In the data rows, the value 128 means zero.
Here are some points:
[132 154 102 122  80  96 170 111 191  71 162 144]
[127 100 159 145 122  91 113 181 121 172 111  94]
[112 149  97  91 155 106 159 137 129  97 142 162]
[ 93 107 133  81  85 150 180  98 118 165 173 152]
[102 162 120 112 161 132 144 119 108 133  74 170]
[125 162  92  94 150 111 136 134 126 105 137 164]
[101 105 130 156 111 117  74 160 191 141  74 175]
[161 105 107 138 140 132 100  93 124 149 129 159]
[101 175 112 153  70  86 159 121 191 144  90 133]
[153  92 164  81 184 179 139 132 129 103 111  71]
[163 136 149  96 158  96  74 108 129 167  90 170]
[122 110 112 148 106  88 138 160 116 105 165 164]
[153 185 123 133  80 169 139 101  77 175  90 113]
[143 102 133 112  70  86 170  90 160 123 162 185]
[184 143 154 122 132 169  87  70  87 113 100 175]
[120 154  94 130  96  80 172 155 154  97 134 149]
[153 133  81 164 111  75 170 142 191  92 100 123]
[ 91 175 164 122 101  75 139 132 191 113 152  82]
[ 91 154 175 143  70 106 118 132 191 113 162  82]
[153 133 143 184  91  86  66 163 129 103 173 113]
[112 123 133 174 101 169 139 184  87  71  90 154]
[117  89  81  91 173 176 162 147 123 100 152 123]
[148 185  86 130  88 117  92 111 154 162 147 115]
[153  81 123 112 142  75  87 173 191 134 100 165]
[ 91 102 112 153 132 179 180  80  77 144 162 123]
[151 172 115 115 147 124  97  98 131 175  95 115]
[158 105 117  78 163 187 126 129  90 157 136  89]
[148 146 146 171 114  96 100 147  77 121 165 105]
[140 167  92 127 117  98  87 101 176 151 129 152]
[174 112  92  81 184 106 159 153  77 144 121 133]
[164 185 143 133  91 127  76 101  77 175 152 113]
[ 70  92 112 164 101 137 149  80 191 144 121 175]
[132 123  81 101 153 179 180 142  98 165  69 113]
[101 112 123  91 174 148 128 163 191  82  69 154]
[104 107 154 127 135 107 128 150 170 116  82 157]
[112 175 102 133 142  86 149 121  98 165 183  71]
[132  97 136 156 122  88 144 184  90 167 124  97]
[158 138  92  94 132 109 175 119 168 110 111 131]
[161  76 151 161 122 125  82 157 147 159 100  95]
[117 151 123 125  75 104 170 150 152 103 178  89]
[109 117 151 130 153 122  74 181 142 170 105  82]
[153  71 123 164 132  86  87 184 108 175 111 144]
[ 70 133 164 153 142  86  87 184 108 175 121 113]
[148  71 102 158 122 135 115 178 152 162  87 105]
[ 91 149 185 104 122 127 136 103 157 105 100 157]
[101 164 115 127 142  96 154 114 100 165 157 100]
[101 154  81 133 142 117 118 163 191  92  69 175]
[169 138 151  91 142 132  89 104 100 172 139 107]
[127 172 146 130 117  96 120 142  87 146 165  87]
[115 110 144 169  91 153 120  75 119 113 178 151]
[101 175  81 184  70  96 128 153 118 144 121 165]
[132 148 161 112 109 130  92  80 160 167 129 115]
[109 110 143 169 129 150  66 171 118 175 111  84]
[102 159 159  88 145 101 118 147 113 126 113 164]
[158 146 110 125 137  75 116 119 149  87 152 162]
[138 105 159 153 122  99  82 157 124 157 142 100]
[143  71 102 112 163  86 149  90 181 134 121 185]
[ 91 102 143 153 111  75 118 163 191 134  79 175]
[ 81 133 175 143 163 189 108 121 160 103  69  92]
[ 70 133 164  91 111 158 180 121 108  82 173 144]
[112 143 102 174  70 127 159 153  87  92 183 133]
[120 154 143 161  91 138 136 119 111 110 160  95]
[143 133 104 104 106 182 157  91 142 157 108 110]
[143 112 175 164 153 127  76  90  77 134 100 185]
[143 112 123  91 153 106 170 163  77  82 183 133]
[143  81 133 122 153 106 108 173 191  92  69 165]
[174 102 123 112 153 148  66  90 139  82 162 185]
[164 133  92  81 184 179 149 121  77 103 142 113]
[114 115 141 135 153 187 144  88  82 157 126  95]
[161 123 149  97 140 127 115  93 119 185  87 141]
[101 149  84 138 111  83 178 147 183  97 121 144]
[ 81 169 120 107 148 122 162 127 116 126  82 177]
Then 16 other points, each followed by its number:
[112 104 136 109 160 140 128 160 162 108  77 138] 0
[143  81 131 164 109 135 139 176  92 162  77 128] 1
[137  87 115 153 150 124  97 176 142 180  85  89] 2
[140 138 167  86  98 174  92  88 139 142 113 159] 3
[117 151 131 138  93  93 144 147 152 100 157 113] 4
[127 123 149  91 171 171 134  77 139  97 165  92] 5
[143 136 138 153 124  83 123 160 106 103 157 110] 6
[ 81 112 143 122 101 158 159  70 139  92 183 175] 7
[101 154 151 133  96  83 139 129 191 123 131 105] 8
[101 154 112 122 142 169 170  70  98  82 183 133] 9
[ 93 156 169 153 117 132  95 132 142 105 160  82] 10
[120 151  97 169  78 114 159 142 100 116 160 131] 11
[109 120 130 169 150 171  69 139 131 103  90 154] 12
[153  71 125 166 129  93 105 173 103 178 105 133] 13
[120 128 133 107 132  75 157 160 167 121  87 149] 14
[101 143 154 174  70 127 159 132  98 113 183  82] 15
Which of these numbered points is nearest to each point below, ignoring the direction in which the first points spread most? Its number follows each.
[132 123 112 164 174 189  66  80 108 144  90 154] > 12
[153 133 143 174 122  86 108 163  77 103 183  92] > 6
[130 151 151 109 124 109 144 127  90 147  93 162] > 14
[132 112 143  81 184 179 118  70 160 103 162  92] > 5
[122 164 112 101 142 179 128  70  87  92 183 154] > 9
[153  71 102 164 142 127 108 173 139 185  79  92] > 2
[ 81 148 162 112  98  99 139 121 178 152 152  95] > 8
[164 112 154  81 184 179 128  70 150  92 121 102] > 5
[114 110 123 109 174 148 115 139 178  84  80 162] > 0
[132 112 185 174 153 169  66  80 108 123  90 144] > 12
[101 112 133  70  80 148 180  90 129 165 173 154] > 7
[107 117 141 133 158 125  79 184 147 167  98  82] > 2
[122 175 154  91 142 106 159 111  77 134  79 185] > 14
[101  81 143  70 184 179 108 121 160  92 162 133] > 5
[143  81 123 164 101 137 149 173  98 185  69 113] > 1
[119 169 138 171 111  83 100 160  85 113 155 131] > 6
[122 123 133  86 168 179 120 142  95  95 136 136] > 0
[143 123 164  81 101 179  87  70 160 134 111 185] > 3
[164 120 177 117 106 148  74  75 142 144  92 177] > 3
[164 154 112 122  80  96 170 132 191  71 142 102] > 4
[153 174 136 138 101 114 100 116  85 154 160 105] > 4
[101 154 175 164 111 137  66 142 129  92 183  82] > 10
[145  79 115 164 140 114 102 176 134 183  95  89] > 2
[117 128 141 140 153 104 151 150  87 105 160 100] > 6
[112 143 133 153 122 179 159  70  98  82 183 102] > 9
[120 123  84 164 135 163  89 155 142 118  90 154] > 12
[104 182 136 117 109  96 133 163 106 144 168  79] > 4
[ 81 102 175 122 111  96 149 142 191 165 131  71] > 8
[122 102 154 184 132 117  66 163  87 144 173  92] > 6
[101  71 133 164  91 148 170 121 160 113 183  82] > 15
[174  92 185 143 101 169  76  70 139 113 121 154] > 3
[132 164 154 174 122 106  66  80 150 113 183  92] > 10
[122 133 112  81 153 169 170  70  98 103 183 144] > 9
[140 115  99 169  88 171 131 184  95 118  69 157] > 1
[127 164 149 166 122 125  66  80 139 123 160 116] > 10
[112 164 133 184  91 127  66  80 150 103 173 154] > 10
[112  81  92  70 184 158 170 142 170 134 100 123] > 0
[143 131  79 125  98 171 157 103  85 157 160 128] > 11
[156  97 125 161 127 101  87 155 113 151 129 133] > 13
[161 100 138 140 132 122  84 155 142 175  98  89] > 2
[127 117 118 161 166 189  92  80 100 149  98 138] > 12
[125 136 115  86 106 166 144 119 188 108 141 103] > 5
[122  81  71 112 163 189 170 153 139 144 100  92] > 0
[101 112 123  70 184 179 139 163  87  92 152 133] > 0
[112 185 133 122 101  96 139 163  77 154 173  82] > 4
[153 112 112 132 104 114 136  72 175 126 121 178] > 3
[143 102 154 164  80 137 118 173  77 185  90 113] > 1
[164 154  92 143  80  75 170 111 191 103 121 133] > 4
[153 143 112  91 122  86 180 132 170 103  69 175] > 14
[ 96  79 123 156 104 156 172 132 139 113 175  92] > 15
[135 120 133  96 163 153  90 137 152  92 157 107] > 5
[ 81 120 159 127 122 104 136 129 178 165 116 100] > 8
[137 159 112 156 106 138 139 137  80 110 154 108] > 11
[ 91 102 154 143 111 137  76 184 170 175 121  71] > 2
[143 112 175 153 163 137  76  90  77 123 100 185] > 12
[153 164  71 101 132  86 170 121 191 113  90 144] > 14
[101 143 154 174  70 127 108  80 170  92 183 133] > 10
[164 143 175 133 122 158  87  80  77 113 100 185] > 3
[164 123 112  91 132 158  97  70  87 144 173 185] > 3
